In the rows, zero is written as 128.
Rows swapped in pairs by one turn or mirror: which row each one swaps with:
The rows were stretched afterwards, more along some directions than others.
q_537: [135 127 127 125 145 154 126 130 115 146 140  96 129 100 135 139 144 138
 133 129]
q_40: [121 156 148 129 125 112 131 145 140 127 111 137 121 106 138 152 113 122
 153 124]
q_314: [ 94 166 139  98 135 104 106 107 135  99 123 186 135 109 108 133 102 143
 118 158]
q_385: [137 123 136 127 117 130 131 111 131  94 134 163 136 127 149 139 116 142
 142 156]
q_768: [107 146 129 119 138 148 125 111 145 157 126 127 136 130 147 118 141 127
 136 146]
q_199: [127 154 157  99 125 105 114 106 141  95 115 188 141 148 159 139  89 143
 135 150]
q_750: [121 148 111 130 125 135 126 146 127 119 119 133 126 123 136  94 132 147
 130 114]
q_463: [113 147 128 106 140 141 125  99 150 153 132 139 132 138 140 133 127 129
 147 159]
q_913: [121 117  99  99 130 140 125 122 106 107 135 148 150 144 110 103 113 108
 120 150]
q_144: [143 127 120 113 120 148 135 134 128 142 144 115 134 105 138 120 115 149
 127 139]
q_406: [136 124  97 104 120 127 142 133 118 120 140 129 155 141 127 121 123  94
 135 128]
q_629: [115 114 113 111 116 135 115 137 122 126 135 116 159 118 121 112 138 137
 137 104]
q_594: [122 165 157  96 135 132 110 126 161 120 117 181 133  96 158 158  86 142
 148 181]
q_566: [126 164 157 117 124 128 109 147 157 122 127 154 122  96 183 147 101 143
 150 149]
q_936: [144 125 127 116 135 150 134 116 126 138 137 118 126 113 132 127 131 136
 139 144]
q_74: [125 104 115  99 134 146 112 128 109 126 136 135 145 105 147 114 138 147
 110 131]
q_979: [128 168 152  97 125 115 103 121 149 124 120 159 132 128 181 139 101 145
 130 155]
q_843: [117 161 139 104 131 110 103 128 140  91 137 194 129 119 132 106  91 151
 130 156]
q_6: [141 121 110  81 118 146 121 119 126 108 138 165 150 133 159 116  94 133
 122 167]
q_900: [126  99 119  92 147 149 120 132 134 136 145 130 152 128 147 101 135 147
 109 117]
q_57: [121 165 156  96 169 133 104 117 138 129 118 177 138 108 159 104  98 162
 123 169]
q_185: [154 126 127 127 128 138 141 128 114 123 133 125 135 114 129 117 112 126
 139 140]
q_274: [114 120 101 131 122 109 115 131 133  93 145 138 159 158 119 110 117 122
 114 120]
q_25: [109 117 101 135 120 111 112 127 132 112 147 128 151 139 114 113 134 126
 104 116]
q_600: [115 145 122 130 132 104 124 108 120 116 115 141 135 125 109 112 113 113
 113 111]
q_608: [118 155 135 124 133 151 125 121 149 152 125 132 145 120 172 132 135 142
 147 149]
q_211: [110 107 107 134 126 120 116 117 118 112 150 131 142 135  98 125 122 127
 113 144]
q_42: [127 156 120 120 132 131 133 152 116 119 117 138 126 130 126 105 104 132
 129 126]
q_710: [146 128 150 133 134 106 128 131 118 131 126 139 126 128 146 107 120 132
 135 108]
q_690: [135 132 108  99 129 134 136 121 121 102 127 156 147 145 142 112  96 112
 145 163]
q_296: [135 109 137 101 112 153 118 146 114 113 134 154 145  95 176 111 115 165
 113 138]
q_269: [143 128 111  96 124 142 138 139 116 111 131 149 153 134 151 110  97 117
 125 149]
q_125: [117 148 147 103 144 112 116 131 141 119 127 136 122 105 163 102 119 160
 123 132]
q_957: [116 158 153  95 134 111 112 107 127 113 118 161 140 123 159 167 105 137
 127 148]
q_189: [145 132 137 123 151 124 149 137 132 120 119 126 149 141 125 130 124 117
 154 124]
q_778: [157 132 126 142 119 124 143 133 127 115 142 126 149 128 157 144 125 123
 155 125]
q_490: [113 133 129 108 139  95 117 122 130 127 133 136 140 124  99 111 121 115
 126 107]
q_436: [151 168 137 108 127 117 134 131 168 118 113 171 130 127 162 129  86 132
 159 150]
q_510: [120 147 144  92 138 119 105  93 137 103 119 195 140 142 161 156  89 153
 116 168]
q_106: [ 90 160 145 101 140 113  95 107 139 111 139 179 129 124 144 133 115 163
 114 156]
q_409: [127 167 144 105 125 110 145 129 156 122 110 141 147 104 155 157  91 132
 138 142]
q_632: [143 123 116 121 117 154 133 133 124 136 146 110 136 120 131 132 126 128
 141 133]
q_480: [123 161 119 123 121 140 129 148 127 118 113 134 125 126 137 109 118 142
 131 123]
q_32: [117 164 144 100 142 105 103 125 151 101 126 166 143 133 150 154  85 136
 127 152]
q_237: [117 124 149 114 139 111 112 118 130 118 118 157 128 124 136 112 105 143
  95 127]
q_526: [117 132 115 123 113 137 112 138 119 115 132 121 157 118 145 125 138 136
 151 107]
q_823: [127 118 101 107  92 135 118 143 111  99 150 141 156 133 140 120 112 135
 150 122]
q_747: [125 127 135 131 129  96 126 123 120 126 131 122 122 120 125 127 128 118
 112 101]
q_713: [112 145 135 117 144 147 128 105 143 146 118 143 128 127 141 123 132 136
 159 154]
q_261: [128 159 126 116 122 135 125 153 134 116 124 159 131 132 155 105  98 158
 121 141]

q_125 is swapped with q_409
q_106 is swapped with q_40
q_261 is swapped with q_713
q_936 is swapped with q_269
q_199 is swapped with q_237

Rows swapped in pairs by one turn or mirror: which row each one swaps with:
The rows were stretched afterwards, more along some directions than others.
q_338: [154 111 150 120 117 130 122 113 112 102 107 134 130 138 143 148 120 152
 154]
q_871: [136 126 120 123 136 118 132 141 124 125 128 158 130 157 140 131 141 141
 169]
q_771: [125 101 133 140 115 151 118 134  91 131 147 148 145 146 115 154 140 115
 128]
q_371: [135 103 130 148 115 141 127 139 101 148 134 157 143 149 113 144 144 120
 140]
q_636: [138 109 134 146 114 141 130 134  96 150 142 155 147 151 105 150 147 124
 136]
q_779: [131  94 157 117 125 147 123 107 120  99 110 109 121 141 107 160 127 126
 158]
q_450: [146 191 149 138 150 149 126  93 118 129 127 148  96 123 118 157 126 143
 144]
q_448: [152 184 137 110 127 150 148 140 152 128 157 136 122 113 116 115 138 140
 154]
q_619: [152 145 130 142  95 151 137 110 132 140 119 117 115 129  98 121 122 146
 166]
q_427: [147 154 156 159 151 110 122 113 108 103 112 144 142 149 124 151 137 134
 118]
q_81: [139 173 132 108 124 158 141 141 142 129 170 130 124  98 114 110 138 135
 151]
q_870: [138 115 125 145 115 138 127 136 106 156 142 157 151 151 117 143 142 121
 145]
q_493: [149  90 167 123 120 143 119 115 108  90 107 120 125 144 120 151 134 126
 152]
q_565: [134 171 145 129 163 142 115  97 118 136 133 150  95 122 123 155 119 127
 158]
q_676: [124 114 145 124 119 154  94 116 122  84 148 116 124 123 125 155 151 126
 133]
q_705: [145 158 152 157 151 112 120 101 113 114 111 131 138 148 122 147 123 136
 117]
q_119: [132  95 166 120 120 163 122 104 111  83 105 103 110 133 108 157 134 128
 159]
q_96: [128 134 144 122 133 156  86 116 135 109 151 127 124 108 126 147 158 115
 153]
q_239: [136 164 143 143 156 130 123  89 122 137 128 149 102 132 139 157 122 145
 153]
q_789: [146 141 147 127 109 167 141 106 134 139 126 114  89 125  80 131 127 132
 179]
q_996: [146 141 161 124 138 172 136  91 120 136 132 122  96 120  83 132 137 126
 177]
q_487: [138 152 144 116 112 167 120 101 136 133 129 119  95 107  72 123 123 130
 179]
q_738: [138 184 152 140 158 144 128  95 117 140 135 145  97 125 113 160 127 134
 162]
q_176: [148 106 159 125 135 139 107 108 113  98  95 125 129 135 121 148 130 132
 156]
q_635: [152 162 153 149 137 123 122 122 113 105 112 131 136 148 126 146 132 136
 127]
q_194: [140 114 133 125 133 121 133 150 116 126 127 152 127 159 134 131 144 139
 171]
q_171: [131 129 148 134 123 164  99 110 129  88 138 121 117 127 126 156 153 117
 142]
q_477: [143 137 146 159 140 108 125 118 113 115 113 140 154 152 143 143 128 136
 117]
q_525: [145 113 165 104 121 146 107 116 112 106 123 124 129 122 106 141 124 125
 161]
q_946: [138 133 158 127 133 172  94 100 127  85 145 111 104 117 114 155 153 123
 147]
q_511: [144 175 146 151 154 134 122  88 121 128 111 149  95 128 117 156 117 139
 146]
q_583: [157 146 150 134 123 150 131 100 135 150 118 119 101 135  91 116 135 134
 169]
q_873: [133  96 138 147 116 140 123 143 101 140 137 158 156 153 122 142 148 122
 131]
q_811: [127 121 130 118 135 135 134 146 127 131 136 153 121 148 137 130 142 138
 173]
q_367: [133  93 157 114 129 143 117 106 118 104  97 123 124 135 136 160 118 122
 149]
q_452: [131 120 151 124 125 155  96 103 119  94 149 121 125 127 130 162 154 123
 142]
q_704: [160 152 158 155 146 109 119 116 109 117 108 137 135 153 127 146 125 134
 134]
q_234: [144 175 137 108 127 159 145 135 153 112 151 120 121 100 108 118 129 137
 145]
q_783: [154 162 140 122 125 157 135 107 138 157 122 127 102 113  82 123 121 141
 178]
q_264: [148 146 148 153 144 108 109 120 112 114 116 141 143 151 118 141 130 126
 116]
q_288: [150 141 162 116 117 173 145 105 120 138 133 115  99 119  79 134 130 138
 169]
q_825: [145 182 125 113 135 135 133 145 159 131 156 141 138  97 117  99 145 135
 148]
q_104: [132 131 127 114 132 132 135 144 118 122 144 145 118 151 125 131 138 141
 163]
q_655: [133 174 154 135 168 141 119  78 113 128 125 144  97 123 128 167 115 135
 147]
q_773: [131 121 129 118 135 132 138 143 118 120 131 145 121 152 132 135 144 137
 177]
q_323: [138 182 123 110 122 153 151 134 155 129 159 125 125 102 111 107 136 137
 155]

q_619 is swapped with q_338
q_583 is swapped with q_367
q_493 is swapped with q_789
q_176 is swapped with q_783

Rows swapped in pairs by one turn or mirror: which row each one swaps with:
The rows were stretched afterwards, more along some directions than others.
q_235: [113 140 136 130 140 117 126 136 116 126 109 117 171 131 105  93 126 145
 122]
q_828: [136 104 116 124 136 165 160 108 138 103 133 114 164 163 144 119  99 114
 139]
q_236: [119 130 158 137 136 136 137 106  89 117 101 125 131 128 127 129 138 132
 170]
q_921: [120 124 125  96 126 112 150 135 114 105  89 129 154 135 118  90  97 148
 120]
q_379: [ 92 134 122 123 102 131 157 126  92 129 117 126 107 131  91 104 123 106
 141]
q_393: [139 147 113 117 108 140 134 106 116 113 120 135 148 141 145 151 129 116
 136]
q_942: [121 107 128 148 108 138 144 125 131 116 127 117 111 137 143 126 126 100
 109]
q_681: [144 117 145 129 127 127 138 131 151  99 157 107 130 137 106 130 132  95
 108]
q_868: [102 104 126 145 114 124 142 128 134 105 121 115 119 126 127 101 122 109
 111]
q_254: [109 120 122 143 104 129 140 128 104 107 111 119 125 129 136 121 119 116
 107]
q_910: [ 91 138  94 129 131 122 114 125 106 109  90 113 162 133 107  88  96 129
 108]
q_640: [122 141 124 146 132 129 120 137 123 119 120 105 139 134 119  90 114 140
  91]
q_576: [142 111 117 130 129 154 147  94 141 112 139 122 142 153 157 138 110 103
 146]
q_482: [120 120 119 121 131 140 146 100 137 107 132 115 140 150 123 105 111  95
 142]
q_543: [107 121 145 152 121 117 118 142 133 113 100 124 153 120 101 134 139 125
 134]
q_485: [129 150  89 148 124 124 122 119 127  96 159  94 139 135 123 118 126  83
 111]
q_137: [144 107 146 129 102 135 131 124 121 132 162 127 105 133 132 136 147 113
 141]
q_213: [125 143 127 119  97 116 123 136  99 118 117 120 146 135 118 130 133 134
 124]
q_514: [122 113 137 139 123 107 123 136 130 141 157 125 118 111 104 108 142 126
 128]
q_654: [113 133 116 137 140 122 104 124 115 104  99 117 174 137 116 117 108 143
 123]
q_592: [119 127 141 145 130 140 132 103 134  99 117 119 116 142 119 132 129  98
 134]
q_983: [111 129 137 134  92 114 123 144 115 107 103 117 142 132 126 132 146 133
 119]
q_177: [116 118 147 124  97 137 154 130 106 115 141 140  97 129  97 112 141 100
 134]
q_934: [120 142 105 118 157 132 132 117 127  90 103  96 179 156 119  91  86 130
 114]
q_117: [145 138 133 139 129 134 135 106 103 115 109 117 119 145 148 114 122 129
 154]
q_102: [126 137 108 114 106 106 145 138 114 119 103 128 158 142 126  99 108 130
 108]
q_230: [119 111 113 119 118 133 138 129 112  96 123  96 180 148 157  98 117 130
 116]
q_200: [104 133  91 136 113 125 102 117 129 113 111 105 150 129 139 112 122 115
  83]
q_856: [130 128 109 104 134 139 145  98 118 112 134 113 132 153 125  92 107 110
 124]
q_966: [100 127 114 147  96 140 137 115  99 129 141 112 113 133 120 123 133  96
 134]
q_37: [128 142 133 131 110 105 115 123 116 129 133 133 131 113 138 154 145 130
 145]
q_772: [139 128 113 116 122 121 144 147 126 108 105 124 156 150 125 100  99 138
 104]
q_412: [121 106 131 113 138 135 136 112  95 131 117 122 155 124 149 120 113 161
 154]
q_860: [147 119 141 111 131 133 149 140 151 123 147 116 149 141 108 119 115 131
 101]
q_248: [125  94 142 145 123 152 124 105 120 114 125 116 152 142 174 124 129 151
 132]
q_34: [125 124 141 123 123 120 139 122 105  84  96 122 142 141 135 108 129 126
 136]
q_116: [117 120 130 130 140 138 122 122 129  80 124  97 151 137 118 113 108 119
 108]
q_803: [139 129 115 130 144 123 124 132 146  96 156  95 151 136 112 113 106 108
  91]
q_132: [154  99 134 150 132 157 157 110 144 104 157 107 121 154 145 134 122 103
 153]
q_329: [131 133 122 108 151 116 143 122  97 121 147 107 134 135  93  66  99 132
 130]
q_405: [103 144 103 135 129 113 126 122 108 134 155 109 128 112 116 115 119 111
 129]
q_158: [132 114 108 147 136 154 119 115 130  74 130  99 148 159 147 104 111 127
 109]
q_345: [102 130 122 133 113 118 112 105 103 111  88 121 132 125 132 129 128 113
 133]
q_895: [124 104 111 134 126 150 132 128 115 122 163  98 143 142 139 102 112 124
 118]
q_183: [ 94 124 116 118 129 134 151 128 111 106 104 120 159 142 115  72 105 127
 105]
q_847: [ 96 127 142 111 131 123 145 116 101 136  91 125 148 117 100 127 119 121
 152]
q_650: [126 143  89 128 125 134 122 104  97  96  99 122 128 144 126 108 105 115
 143]
q_276: [ 97 128 120 128 135 126 123  92 103 130 115 112 139 125 122 124 116 105
 139]

q_345 is swapped with q_910
q_514 is swapped with q_412
q_681 is swapped with q_828
q_213 is swapped with q_966
q_235 is swapped with q_236

